(in the rows, 128 means zero)
One turn moves each row of this set onto another row. After a few examples, where does it send each row asked below?
vem: [ 92  93 120  86 130 133 162 132 118 125 129 105 112]
fune: [117 144  97 136 152 106 108 126 119 142  81 127 130]
zeze: [157 155 128 120 123 124  99 144 122 115 115 136 114]
Zeva: [133 109  98 129 126 101 116 155  96 105 125 123 158]
vopep: [113 127 135 142 121 119 115 110  95 137  92 150 146]
rufab: [ 98 121 131  79 129 142 150 124 133 131 134 105  97]
Sapid: [144 126 121 139 129  88 133 136 120  96 115 133 171]
Zezor: [107 131 140  89 139 132 158 110 159 123 127 112 104]
maduv: [141 127 102 117 123 122  93 161  98 116 125 125 123]
tago: [103  92 133  99 156 133 176 119 133 126 110 111 134]
vuru: [166 139 102 115 130 131 126 160 119 145 132 124 135]
kug: [141 129  96 126 118 103 134 181 120 130 126 111 140]
dadag: [168 134 128 127 125 136 121 135 136 133 141 151 140]
nud: [103 118 134 100 162 124 169 120 160 124 107 104 121]
Buvef: [129 130 116 138 146 120 118 115 104 144  77 145 135]
Kuved: [ 96  87 124  98 143 118 178 123 134 116 122 111 129]
lof: [128 118 119 145 107  90 135 170 139 110 131 129 149]
mol: [ 91 138 128 142 112 104 105 117 104 130 106 133 148]
vofo: [ 92 148 105 138 132  96  99 127 119 134  99 120 138]
gofe: [144 121 140 145 111 111 126 141 148 111 141 154 148]
bobe: [105 110 136 100 148 117 175 108 159 114 120 116 123]
bigem: [ 90  90 139  93 136 144 159 124 116 128 126 111 126]
Gakuv: [158 155 141 134 127 103 124 129 137 102 109 140 143]
bivu: [ 81 114 143  89 128 143 141 127 133 127 134 104 110]
nedaf: [ 89 132 141  94 144 129 148 124 160 124 122  99 107]

nedaf goes to nud
gofe goes to lof
And these:
zeze goes to Gakuv
bobe goes to Kuved
mol goes to vofo

One turn moves each row of this set onto another row. After a few examples, where does it send each row asked below?
vut: [128  99 127 127 119 147 119 101 165 122 170 127 143 155 142 105 145 115
  84]
nemog: [150 154 101 106 108 128 109 113 149 130 139 126 148 155 142 139 147 112
  99]
Lerak: [137  89 105 120 114 131 147  94 134 100 122 157 135 117 104  98 143 109
 127]
sozo: [131 161 108  91 102 137 116 101 126 166 148 122 108 108 144  91 120  91
  87]
foso: [149  86 108 106 183 123 138 111 146 126 149 157 143 122 107 112 148  91
 135]
luti: [170 111 105  95 135 123 163 140 140 148 118 116 120  70 103 116 109 112
 114]
Rakof: [159 119 107  93 144 125 162 140 145 171 106 102 127 100 108 111 101 113
 125]
tumol: [142 117 117 104 184 129 140 101 157 118 149 156 117 115 104  94 146  97
 137]
zuzit: [166 110  99  86 134 123 173 130 133 148 126 123 137  75 106 121  95 111
 110]
fili: [129 142 116  93  89 139 120 123 118 166 167 111 116 111 153 112 109  98
  99]
ris: [129 147 129  94  95 136 132 119 117 162 171 125 112 103 160 114 106  98
 105]
geras: [164 104 146  84 153 126 179 110 128 136 135 126 108 121 108 125 104  77
 116]
buke: [142  91 113 113 114 132 136  87 134 104 122 170 128 129 104 104 139 111
 122]
siv: [164 114  98  87 141 117 168 135 125 154 130 109 126  73 108 115 106 111
 114]
lani: [139 143 123  85  93 149 117 121 127 165 161 120 104 105 155 109 105  89
 106]
Zeg: [144 138 113  69 134 122 156 132 131 176 151 125  92 128 149 115 130 135
  90]
lol: [146 103 111 102 193 126 131 108 152 130 147 150 148 118 113 102 155  95
 125]
Pep: [126  95 133 118 123 150 117 107 174 135 169 124 136 160 138  95 129 114
  87]
kudom: [121 111 140 122 113 152 123 116 174 132 149 135 150 160 112 107 132 111
  85]
zirib: [122 144 120  96  90 146 121 118 122 153 159 105 107  98 144 105 109  87
 101]
lop: [143 153  99 116 121 121 101 115 145 134 150 132 156 153 137 138 142 115
 104]
betup: [135 133 112  66 134 128 161 128 136 175 160 115 107 127 153 107 133 135
  81]
Vama: [157 102 115 109 180 128 128 118 150 129 145 169 140 119 112 108 156  88
 131]
Dez: [133 103 124 136 120 145 131 113 171 128 164 127 139 157 154 112 141 117
  84]
Datu: [160 118  96  98 137 113 155 146 129 157 122 117 134  77  97 106 107 112
 118]
ror: [140 103 139 121 120 152 119 105 175 132 160 129 142 150 146 103 140 123
  76]
rir: [148  91  95 104 176 121 134 104 154 129 144 167 139 118 119 118 152  85
 130]
nodo: [155  98 137  89 152 125 170 108 124 145 143 121 104 118 109 124  91  70
 118]

Datu goes to zirib
vut goes to foso
And these:
Vama goes to luti
lop goes to Lerak
buke goes to geras
zuzit goes to ris
Rakof goes to sozo

One turn moves each row of this set onto another row. After a few examples, where does it send each row asked below?
nudu: [ 88 124 118 115 107 108 177 128 149 161 130  82 112 128 114  89 116 160
 129 130 167  64 115 135 119 149 139 112 126 121 162]
kapot: [129 103 112 123 122  92 137 157  99 149 102  96 127 151 110 134  91 137
 148  92 140 116  51 113 124 131 107 104 151 121  98]
ges: [172 135 124 125  84 109 144 122 109 176 122 139  97 122 100  92 107 114
 126 131 123 114  98 136 131 108  88 138 128 129 130]
suku: [121 127  46 126 112 110 135 139 121 147 111 102 120 135 103 107  89 146
 128 121 149 113  54 141 113 127 128 114 141 112 115]
kogif: [153  93 106 141 105  94 128 147 123 177 112  97 109 139  98 130 122 147
 154 105 124 112  59 122 111 139  93 122 137 130 131]
Dem: [123 166 138 134 105 124 167 162 111 166 112  79 109 130 125 117 105  80
 128 150 152  96 105 142 150  80 131 114 104 121 110]
nidi: [136  93 131 150  96  89 152 156 143 171 100  51 106  95 144 128 121  90
 140 114 126 122  86 137 128 129 116 120 114 138 153]
tolu: [130 110 139 116 110 101 133 163  98 167 104 121 118 133 122 113 112 174
 114 103 172 106 155 139  76 119 122 118 111 129 127]
fakem: [129 125  45 131 107 113 134 136 126 157 115 102 115 131  98 104  98 148
 131 127 142 111  55 142 107 132 123 122 138 114 128]
lelol: [117 147 115 112 103 120 158 144 143 134 113  59  93 131  98 120 120 142
 102  91 163 122 121 153  67 115 153  87 130 122 118]
meb: [156 124 100 110  87 102 129 118 105 151 116 106  98 109 114 114 105 125
  96 107 153 133  88 161 160  72 124 112 121 139 140]
pip: [128 108 152 137 105  88 159 176 139 161  88  73 114 115 144 108  93  75
 141 106 120 110  83 118 125 137 105 107 130 124 115]
Mefe: [107 152 126 127 116 120 178 134 126 136 116  70 108 137 102 134 116 139
 129 112 160 123 131 136  60 131 143 105 135 121  96]
Ruke: [163 138 146 136 106 122 150 163 135 172 136 119 110 128 183  84 111 149
 111 105 160 114 103 148 127 109 136 105 126 121 168]
Nibu: [116 113 132 127 110 113 123 112 129 151 112  93 103 114 122 128 105  80
 120  68 139 124 111 132  68 104 135 101  96 136 134]
reli: [135 139 122 117 110 102 159 115  74 142 113 127 124 127 121 124  81 112
 129 127 151 131  97 131 153  94 112 126 136 128  92]
zifuf: [121 120 142 121 109 123 131 116 120 156 116 102 105 119 115 115 100  71
 127  73 131 119 110 122  59 121 127 112 105 126 136]
telot: [122 100 137 119 107 103 164 166 106 148  99  45 120 103 146 121  94  74
 131 100 140 131  72 131 136 133 134 117 134 122 147]
fami: [ 78 130 123 116 115 100 180 132 149 153 123  90 119 136 121  91 104 158
 131 128 169  62 117 128 123 145 137 102 129 120 137]
fusem: [153 144 156 142 119 127 171 155 110 170 140 126 126 136 185  95 102 142
 134 123 159 116 109 131 120 127 130 124 134 115 151]
risot: [138 162 136 138  94 131 164 160 117 181 121  79 100 124 115 109 119  82
 130 156 143  94 106 146 141  89 124 128 101 121 135]
lita: [131 150 126 118  98 132 169 141 138 152 124  72  91 133  86 109 128 136
 120 109 146 116 125 142  49 141 135 113 135 116 129]
til: [123 129  51 135 113 108 138 136 125 154 111 109 121 137 102 108  92 146
 138 130 142 109  59 135 106 133 118 121 139 113 110]
Gumog: [143  88  93 115 108 102 124 149 101 154 113  72 113 132 104 134 112 145
 130  84 148 128  42 136 129 122 124 110 143 127 148]
Ven: [139  94 156 108 108 127 163 164 167 134  97 132 118 123 140 124  90 116
 120 136 144 115 112 123 154 113 127  98 119 106 149]
zedi: [141 138 143 142 123 115 160 152 116 157 133 112 128 129 197 113 102 151
 120 111 176 125 107 145 138 101 147 104 126 125 145]
zegin: [138  86 147 122 109 127 169 147 161 140 106 122 121 114 142 144 106 123
 132 151 147 125 119 127 153 116 130 114 111 114 162]
rab: [109 117 136 125 118 119 137 107 108 147 116  93 114 117 123 136  99  75
 132  78 141 129 112 124  66 115 137 113 103 131 129]
zosum: [127 113 140  98 112 110 136 169  82 157 105 116 122 135 121 106 101 166
 106  95 178 110 147 139  80 121 132 116 120 121 131]
nal: [141  90 151  98 108 142 172 157 142 133 109 120 121 117 135 127  94 112
 122 141 149 125 108 125 153 123 138 116 125 102 173]
fabu: [131 106 132 108 109 111 136 157  83 164 112 109 119 126 120 117 116 173
 111 103 178 115 151 146  78 121 133 127 113 128 148]
par: [ 81 126 116 102 110 108 175 135 143 148 125  79 115 132 118  86 104 157
 117 118 175  67 109 136 127 141 149 100 132 118 156]
rutu: [132 161 130 123  95 130 157 165 114 168 117  68  99 122 120 109 112  82
 113 140 155  99  97 154 153  75 140 113 103 120 137]

zifuf goes to Nibu
telot goes to pip
lita goes to lelol
And these:
fabu goes to zosum
fami goes to nudu
kogif goes to Gumog
fusem goes to Ruke
fakem goes to suku
Dem goes to risot
Ven goes to zegin
reli goes to ges

